One vector is turned by the same rotation once a step. Each row is the vector after some number of steps, and that number follows the row.
The counts run from 0 to 642.
[ 32.0  28.1  -2.2  29.1   4.1   5.4  12.7 -19.4  20.9   1.3 -17.1 -13.6
  12.5   6.1   9.0  21.4 -20.3  -6.3 -15.0  24.2  31.8   7.2  -4.3  23.2
 -15.4   0.9 -29.4   4.2  29.8  12.3  -9.3 -19.4 -52.6 -24.9 -30.6 -18.9
 -13.5   4.5 -29.4 -15.1 -17.1 -35.7 -15.0 -17.8  -5.1  -3.7 -15.5 -37.6
   9.1  -6.8  -1.7  -5.3 -15.4  29.7   6.1  13.9]
193
[ 13.8  32.9   4.6  20.4   2.1  14.1 -12.3 -18.7 -19.0  14.3  -3.1  -3.5
  17.9  22.2   7.6   9.5  32.0  31.2 -20.1  35.7  -3.5 -18.0   9.8  19.3
 -18.2 -21.5  12.0   7.3   4.8   7.5  -0.7 -24.7   0.1   4.5 -25.1 -20.9
 -23.2   6.0 -39.7  32.7  12.7 -13.9 -19.9 -34.5 -28.0  22.3 -12.8  26.0
  42.8   0.9  16.9  -0.7  -5.6  13.2  -7.4   4.2]
496
[-16.1  26.6  12.5  28.6  15.1  22.0 -26.5 -15.9 -12.2  34.8   3.1  -8.0
  25.5  22.2  16.3  11.8   1.5  12.2 -15.6  29.7   8.4 -22.4  23.8  14.8
 -19.7 -20.3   2.5  -0.1   7.6 -11.6 -24.5  -8.8  15.2  18.9  -7.5   3.9
  -6.9 -14.4 -21.4  48.3 -25.6   0.5  24.6 -17.5 -20.9   5.3 -42.9  20.9
  33.7   0.0   1.2 -24.1   8.9  22.2  -7.6  13.5]
492
[ 29.4  18.0 -15.9  33.0  -1.1   8.6   4.0  -8.9   8.4  -8.5  -2.8 -16.9
  28.7  34.4  20.1   6.6 -13.3  -6.4 -13.3  32.0  10.6  16.1  12.3  30.3
 -17.0   3.5 -13.4   8.1  26.1  20.5 -14.6 -10.6 -42.9 -26.3 -31.6  -7.3
 -27.6 -16.9 -25.3 -20.2 -19.0 -27.4 -23.8 -11.7 -34.4  10.1   3.8 -21.9
  17.3  -9.7  -8.2  16.6  -6.5  31.5  -3.4   3.1]
63
[ 26.1  27.8  19.3  24.6  -1.9  32.9  -1.9 -17.0  -7.2  -1.6  -9.8  16.5
  18.1   8.6  12.8   7.4   7.8  -1.5  -9.8  28.1  10.7 -20.6   2.2  26.2
 -21.0 -14.5   9.9  -6.1  13.1   6.7  -8.8 -55.3 -17.9  20.7 -17.2 -14.0
  -6.6  -5.4 -30.2  58.1 -21.3  -3.1  -7.7 -35.1 -27.0  17.8 -13.3   2.9
  10.0  14.4  24.7  -8.7  -9.9   5.2   1.8  13.8]
254
[-14.8  12.6 -13.9  39.6   3.0  -3.7 -21.4  17.6 -16.1 -10.9   2.2 -19.5
  13.7  18.8  32.7  10.1 -20.9  -7.3 -26.7  22.0  17.7   9.6  20.4  27.6
  -0.1  -6.6 -12.4  -3.3  15.3  -1.2 -33.3 -11.8 -29.9 -13.3 -21.7   6.4
  -8.7 -43.4 -28.3  -6.5 -34.4  -9.2 -22.0  -3.7 -19.4   1.0 -39.6  -5.3
  16.8  -3.5 -13.8  -0.5  10.8  32.8   1.0  19.7]
22
[ 29.5  10.2  16.0  10.9   0.1  21.1   2.4  -7.5  22.3   2.9  -6.0 -14.0
  13.2   3.0  14.8  35.3 -43.6  -8.1 -18.6  20.4  17.2   1.4  -7.6  24.1
  -0.8  12.4 -32.7  -3.3  12.2   5.5 -22.2 -20.8 -33.9   2.9 -35.7 -23.0
 -19.5   8.2 -17.2  19.9 -23.7 -27.9  -7.0 -27.2  -6.1 -15.2 -43.4  -1.9
 -10.0  -7.2   0.5 -19.5  -6.4  37.4  22.2  18.6]
38
[ 15.0  18.2  -7.8  16.2 -13.7  42.1  23.6   1.6 -14.9  13.3  -9.4  -5.7
  29.6  21.7   6.9  14.4  -8.0  17.5  -1.8  38.8  21.1   1.8  34.1  46.3
 -26.9  -1.0  -6.7  -4.9  30.2  15.3  -8.3  -1.6  -6.8   5.1 -16.7  -7.8
 -18.6   7.1 -24.7  14.1 -17.5 -13.5  15.8 -20.8 -35.7  11.8 -31.9 -16.1
  19.4 -13.6 -21.7   3.1   3.8  34.6 -16.7  14.4]
489
[ 25.9   8.4   8.3  13.7   4.0   8.0  -3.9 -13.4  25.0   5.2  11.7 -22.1
  13.1  25.4  48.7  28.3 -32.6 -24.2 -15.1  24.7  17.0  -2.1  -6.3   0.7
 -27.2  14.9 -20.9   0.6  19.0   3.4 -27.3 -11.5 -25.4  -8.3 -32.8 -19.7
 -33.1  -7.5  -6.6  -0.1 -33.7 -21.6 -13.8 -11.5 -29.8 -20.0 -10.4   0.7
   7.5 -11.0  -3.3  -8.6 -15.4  38.5  12.3  19.9]
594
[ -2.1   3.5  -3.5  40.2   6.5  18.5   6.7   1.0  13.4  13.7   2.3 -20.4
  12.9  28.4  27.3  19.8 -32.9  -9.2 -29.4   7.0  22.1   9.8   8.6  26.8
 -16.6   1.4 -22.3  -2.2  14.4  16.9 -30.5 -12.7 -48.8 -29.9 -31.1   3.7
  -9.8 -12.6 -16.0 -18.3 -24.0 -25.8  -9.2  -3.5 -13.4 -21.2 -44.2 -13.2
   7.1  -2.5  -8.6   8.2   4.4  41.4  -0.2  17.0]
352
[  3.2  19.1   0.0  38.4   2.4  14.0  14.4   2.0 -20.5  -2.3  -6.5   5.1
   9.6  16.3  13.2  31.3  21.5 -14.9 -30.0  16.4  23.7  -4.0   5.6  28.8
 -25.2 -14.9  -8.6 -12.2  19.5  13.7 -27.7 -46.8 -30.7  15.3 -18.1  -8.7
 -10.5 -24.2 -29.8  22.2  -9.6  -4.1 -16.3  -3.9 -54.2  11.5 -24.1  -4.8
  16.0   7.2  12.5   8.0 -19.9  -7.8   5.7   1.3]
585
[ 25.4  30.4 -12.0  18.4  -4.7  13.7  11.5 -11.9  -4.6  35.5   5.2 -13.7
   3.6  25.0  11.8  23.7  -7.5   0.7  -1.3  33.0   3.6  -0.9  27.6  28.3
 -17.5   6.3  -5.2  11.9  24.1   9.6  -9.2  -7.2   9.0 -21.4 -32.6  -8.8
 -11.7  34.0 -37.6   8.9  11.6 -28.7  30.3  -7.5 -32.2   8.6 -29.1  -5.7
  41.3 -16.0 -14.9 -13.5   8.0  41.3  -6.9  -6.6]
200
[  0.8  24.1  10.0  37.1   9.8  17.6 -10.4  -3.2  15.2  16.6   0.1  -5.8
  12.4   6.2  38.7   9.6 -44.9 -25.9   1.9  12.7  13.5 -17.9   5.7  -7.5
 -21.7  -9.8 -12.0  -4.6  21.9 -12.8 -30.5 -20.8 -10.1 -19.2 -22.1  -1.8
  -3.4  -7.3 -16.0   5.5 -31.4 -12.6  19.9  -4.4 -14.4 -20.7 -27.3  -9.2
  14.9  -9.2 -23.1 -22.9   3.3  43.5   0.8  28.3]
396
[-21.5  25.5  -5.6  34.1   3.1  10.0 -22.1  13.9 -24.3   0.2  -2.8   3.3
  26.5  22.6  30.4   4.9   2.0   6.3 -23.7  33.0  17.4  -1.3  21.5  27.6
 -12.4 -20.4   7.8 -11.9  15.4  -3.6 -17.0 -22.5  -4.4  -2.5   1.0  13.4
   1.8 -49.2 -40.7  10.6 -17.7  -1.6  -7.2  -6.2 -22.6  15.2 -35.8   4.7
  33.2   6.4 -14.5  -4.0   6.3  22.5 -25.7  21.5]
136
[ 10.1  27.3   7.2  12.9  12.9  -4.0 -14.0 -34.3   6.2  53.9   8.5 -21.9
  -0.2  18.3  28.0  31.9  -7.3  -2.0 -38.1  14.2  27.6 -22.2 -21.5   3.4
 -18.4  -4.5 -10.7   5.7  -3.5   0.9   1.1  -0.7 -26.7   3.7 -12.3 -28.7
 -19.9  10.4 -19.5   5.8  23.0 -22.3   2.0 -25.3  -4.3 -13.6 -44.1  19.1
  29.6  19.2  10.6 -18.1  -3.6  37.3   2.9   8.3]
76
[ 25.7  29.4  -8.6  24.2   8.5   7.5  16.2 -26.0  18.0  42.3  -7.3  -1.3
  -2.0  30.0  10.2  13.2 -10.1 -20.8 -15.9   6.3  17.6 -14.1 -18.1  15.4
 -30.8  -6.0   1.3   5.7  19.0   3.7  11.1 -31.4 -34.9 -18.4 -23.1 -18.4
 -17.4  16.0 -26.6  -7.4  27.8 -30.2   9.3 -17.0 -25.3  -1.7 -10.7  -9.1
  36.0  16.4  14.0  -4.0 -23.6  27.8  -1.7  -3.0]
234
[ -4.3  41.5  26.9  27.1  23.6  38.3   4.4   3.0  29.3   2.2  -4.3   6.9
  35.8  15.5   9.6  21.3 -15.3  29.3 -17.3  32.2  30.8  -9.0  -1.3  11.5
  -6.3 -26.3 -10.0 -17.4   9.0   6.7   7.0 -26.4 -22.2 -11.8  -2.6  -2.9
  -2.4 -27.5 -29.6  16.9 -19.3  -3.8  -5.7  -9.0   3.3 -13.0 -36.0  23.7
  15.3   4.0   8.4 -12.2  -7.0  20.5  -4.3  35.1]
613
[ 20.1  22.4  23.4  28.8   2.5  36.8  -7.2 -10.6  16.5 -16.1  -0.4  -0.1
  37.9  19.4  14.6   0.0  -7.8  -1.9   9.7  43.3   7.3   0.7  26.5  30.6
 -18.8  -5.6  -5.9  -7.0  22.1  11.7 -20.5 -29.5  -5.2 -18.2 -23.9   6.1
 -14.5 -12.3 -27.4  35.2 -53.6  -4.7   2.9 -22.0 -22.2  15.5   2.1  -1.8
  13.6 -21.3   3.8  -3.5  -0.9  16.2   0.5  16.1]
618
[  9.6  21.7 -17.7  37.8  -0.3   1.0 -19.7  -4.5  -0.4  -1.9   2.8 -32.9
  30.0  35.4  20.4   2.9  -6.2  -1.0 -13.1  27.6   7.6   3.5  11.1   8.6
 -15.4 -12.6 -18.7  13.6  22.0   2.5 -26.3   9.7 -34.9 -15.6 -39.6 -11.5
 -28.1 -23.2  -9.8 -18.4 -28.7 -24.5 -23.3 -13.3 -30.6   1.3   2.3  -9.7
  23.0 -27.8 -10.9   6.6 -12.6  32.7  -1.6  13.6]
64
[  5.9  10.3  10.5  44.4  -4.7  31.1 -19.6  -1.2  -4.8 -14.5   1.2 -16.8
  22.8  22.0  22.3  -1.5  -7.2  -5.7 -10.7  25.3  -0.7   1.6  31.7  21.6
  -8.2  -7.6  -3.1  -1.8   5.0  12.9 -39.8 -33.6 -16.5 -22.1 -44.9   8.4
 -11.4 -13.7 -21.9  36.5 -52.8  -7.6 -19.0 -16.1 -27.2   4.7 -16.6   1.4
  14.8 -15.4   9.2   2.4   0.8  23.3   8.3  14.6]
220
[ 10.0  18.5  17.3  32.3   6.5  -5.5 -28.9 -23.9  -3.5  26.6  22.1  -8.6
  -3.4  27.7  53.2   4.8  17.6 -33.0 -14.7  24.2   5.9  -5.6  19.6  11.6
 -23.2  18.6   7.4   1.3   4.4   0.1 -29.3 -22.7   6.1 -26.7  -2.9   8.6
 -13.4  -9.3 -37.3  20.2 -24.0  -3.5  -1.5 -14.6 -34.5   7.4 -25.7   3.0
  28.6   9.4   6.7   5.2  12.8  28.4 -10.7  -7.6]
225
[ 13.6  35.8  15.2  29.5   1.7  26.5 -20.7  -5.9  16.8 -10.7 -11.8   3.2
  32.9  13.7  17.6 -14.3 -12.0  18.2  -4.3  48.9  -1.8   9.5  20.6  35.6
   5.3  -2.4   1.2  -4.3  14.6   3.9  -1.0 -26.7 -11.7 -31.1 -16.0   8.8
  -1.3  -9.1 -41.0  23.7 -33.5 -13.2 -11.3 -38.1   6.9  15.7 -16.4  -1.3
  19.8  -1.4  -2.8 -10.8  15.5  34.0 -10.4  12.4]
374
[ 46.6  21.5   4.7   2.8 -11.3  23.2  19.1 -15.3  14.4   7.2  -4.3   2.0
   8.4  12.5  22.9  27.2 -27.9  -1.1  -8.7  30.1   8.7 -10.5 -20.9   9.7
 -15.4   4.3  -7.4  -3.1  18.1   7.4   5.9 -17.3 -25.8  -1.4 -29.0 -43.6
 -26.4  25.1 -25.6   3.3  18.5 -21.6 -18.7 -28.9 -27.2  -3.2 -17.6  -1.5
  10.4 -11.4  -9.4  -9.9 -17.8  38.9  -4.8  16.3]
280
[ 17.8  20.0   0.8  24.0  -0.5 -24.2 -29.9 -22.1 -19.2   9.0   6.5 -23.8
   0.2  14.6  33.5  18.7  24.8 -16.1 -37.9  24.0  17.3  -7.5  -5.9  20.2
 -12.2  -2.6 -11.6   8.3   2.6   7.8 -39.7 -16.7 -28.2  14.4 -34.0 -15.6
 -28.2 -15.4 -24.6  20.6 -16.9 -13.0 -31.6 -33.5 -28.6   5.7 -21.7   5.7
   9.3   9.4  23.4  -7.9  -6.7  16.7  15.1  -0.4]
185
[ -7.0  35.4   5.0  49.4  34.8  30.7 -11.3  -3.3  27.3   2.9 -10.1  -0.1
  38.6  34.7   4.4  -1.0 -20.6   8.6 -16.0  19.7  16.5   1.0   4.0  20.5
  -9.8 -18.4  -3.6  -7.4  11.5   2.5  11.2 -37.5 -33.4 -19.1  -9.5  14.6
  -3.5 -29.4 -30.3  19.1 -31.4 -10.6   8.9 -13.6   4.5   4.0 -15.9  12.8
  22.8   7.0  24.1 -16.8  -0.9  13.3   4.5  19.3]
215
[ -6.0   2.1  -0.1  35.2  10.2   7.3 -15.1   9.3   5.4  -2.4   9.6 -24.9
  24.6  33.8  32.7  13.5 -22.6 -14.3 -30.7  25.6  25.8  16.6  24.3  38.1
 -17.1   3.7 -15.4  -0.9  16.8   8.9 -28.8 -10.3 -30.8 -16.8  -7.6  18.3
  -9.3 -42.0 -21.3  -8.2 -46.3  -9.1 -11.9  -8.1 -23.5   0.0 -31.4  -3.5
  11.1   3.2  -4.5   6.0  13.4  31.9   0.5  11.1]
465
[ 14.4  39.6  15.1   9.4  17.4  -1.1 -36.6 -20.2  -0.7  34.0  -4.1   0.2
   4.5   6.5  25.6  16.6  -8.3  -0.9 -32.7  28.4  15.8 -14.7  -6.2  21.8
   5.6   1.4   5.0   4.9  -2.5  -9.7  -0.4 -19.3  -1.5  10.8   1.0 -18.1
  -7.3  -7.5 -39.8  37.1   5.3 -13.3   6.1 -44.4   8.1   6.9 -47.4  19.4
  20.9  22.8   9.7 -36.4   8.3  26.0  -4.8   8.0]
407
[  2.3  24.5  -6.9  27.1   4.1  28.6  -6.9  -5.1  15.2  28.7  -1.7 -23.3
  13.6  21.6  10.5   7.7 -44.0  22.6 -22.7   8.8   6.0 -11.1   2.6   0.7
 -10.1 -24.1  -4.4   9.6  12.5  -4.1  -7.0  -2.2 -23.6 -20.7 -40.3 -13.1
 -14.6   3.8 -16.1  -7.2   5.3 -26.8   6.8 -20.0  -2.9 -22.6 -38.7  18.1
  30.7  -8.7 -19.9 -15.2  -1.1  51.2  -7.0  26.4]
240
[ 21.8  14.7  11.4  29.7  -5.7   8.5 -18.1 -28.0 -23.3   8.3   9.1  -1.5
   3.0  22.0  37.3   7.6  25.3 -27.4 -23.7  21.1   3.4 -17.5   9.2  18.2
 -25.6   1.1  12.7  -1.7   7.0   5.8 -27.9 -40.9  -8.1  12.0 -26.6 -13.2
 -19.4  -0.9 -25.3  48.8 -17.7  -4.7 -12.1 -31.1 -47.4  16.6 -10.4  -6.3
  14.1   8.0  17.9   2.6  -8.4   6.7   5.0  -8.0]
384
[ 29.5  19.6  21.2  15.1  21.4  22.4 -19.3 -13.3  27.9  10.6  -1.2  -4.4
  35.8  30.4  31.7  -9.3 -28.3   3.9 -10.1  38.5  -6.4   3.2   6.0  42.0
   3.0  10.4   4.7   5.6   2.7   7.5  15.7 -20.3 -17.4 -22.9 -10.6   4.7
 -16.7 -11.8 -28.4  25.8 -34.5 -19.0   2.8 -48.5   7.1  15.5 -14.6  12.7
   5.8   2.9   0.0 -18.5  21.2  37.2   2.2   6.5]
373
[  3.1  21.9 -21.5  44.8   3.4   9.6  -5.9   6.1  -3.8 -20.6 -10.3 -24.3
  21.0  18.5   6.7   6.9 -22.9  -3.2 -15.4  17.5  12.8   7.7   7.7  17.3
  -6.9 -19.3 -23.6   2.3  28.6   5.5 -30.2 -24.4 -41.6 -20.2 -44.9   1.4
 -12.6 -18.4 -22.7  -9.9 -28.2 -28.0 -19.7  -4.8 -29.9  -3.6  -4.4 -15.6
  25.8 -20.1 -11.3   7.3 -13.4  22.4   6.8  20.4]
307
[  3.0  23.9   2.3  27.3  19.3   6.8  12.1   0.7  22.4  -5.0   1.5   7.9
  17.6  42.2  27.2  28.7 -18.8 -15.4 -29.9  25.9  25.1   0.1 -11.4  22.6
 -21.3 -11.9  -6.7 -22.5  19.2   8.3   7.3 -42.9 -40.8 -10.1   5.6  -9.7
 -12.5 -42.2 -34.3  -4.8  -7.7 -10.1 -14.9   0.5 -30.6   3.4 -20.4   2.8
  18.6  18.9  15.7   0.9 -12.0   9.8  -6.0  11.8]
301
[ 11.9  34.4   8.7  32.9   3.6 -12.4 -30.5 -10.3   6.1  13.7   7.9  -9.5
 -13.7  -2.5  42.5   5.5 -15.1 -34.4  -5.2  28.9   6.3   0.2  16.7  -0.2
  -9.7  12.4  -6.3  -6.1  16.7  -7.8 -36.3 -27.1  10.5 -39.0 -22.6   7.7
  -0.5   5.0 -43.1  10.4 -15.8 -20.0   5.2 -11.0 -16.3  -3.5 -32.0  -7.5
  32.1  -8.1  -8.2 -19.2  18.7  38.0  -3.9   6.2]
555
[ -3.1  34.2  -7.1  29.8  10.3 -11.4 -26.6 -20.6 -16.3  33.1   6.2 -16.5
   0.1   4.2  18.9  27.3  -2.0 -18.5 -29.0   4.8  32.7 -32.6  -9.2 -14.9
 -20.8 -22.9 -20.7   8.5  11.4 -17.0 -31.2 -12.0 -18.4  24.0 -26.6 -27.3
 -15.2 -13.7 -18.8  13.3  -3.0 -13.9  -2.0  -8.1 -24.3 -18.0 -27.8   6.5
  25.1   2.6   7.6 -31.1 -21.9  21.9   7.9  15.5]
31
[  8.3  20.5   1.4   9.5  15.2  -5.1 -12.8 -11.9 -10.8  37.2  -5.2  -1.8
   2.5  -1.2  34.0  33.3  -9.7 -23.6 -31.2  18.2  46.3 -13.6  -3.1  25.3
 -24.1   5.7 -19.5   0.1  17.6  -7.7 -25.7 -13.5 -18.3  20.4   1.3 -15.2
  -1.5 -16.1 -27.1  15.8  -8.0  -8.2  14.9 -18.9 -10.4  -8.0 -57.7 -16.6
   8.1  18.1  -7.6 -27.6  -0.3  25.0  -4.2  11.2]
561
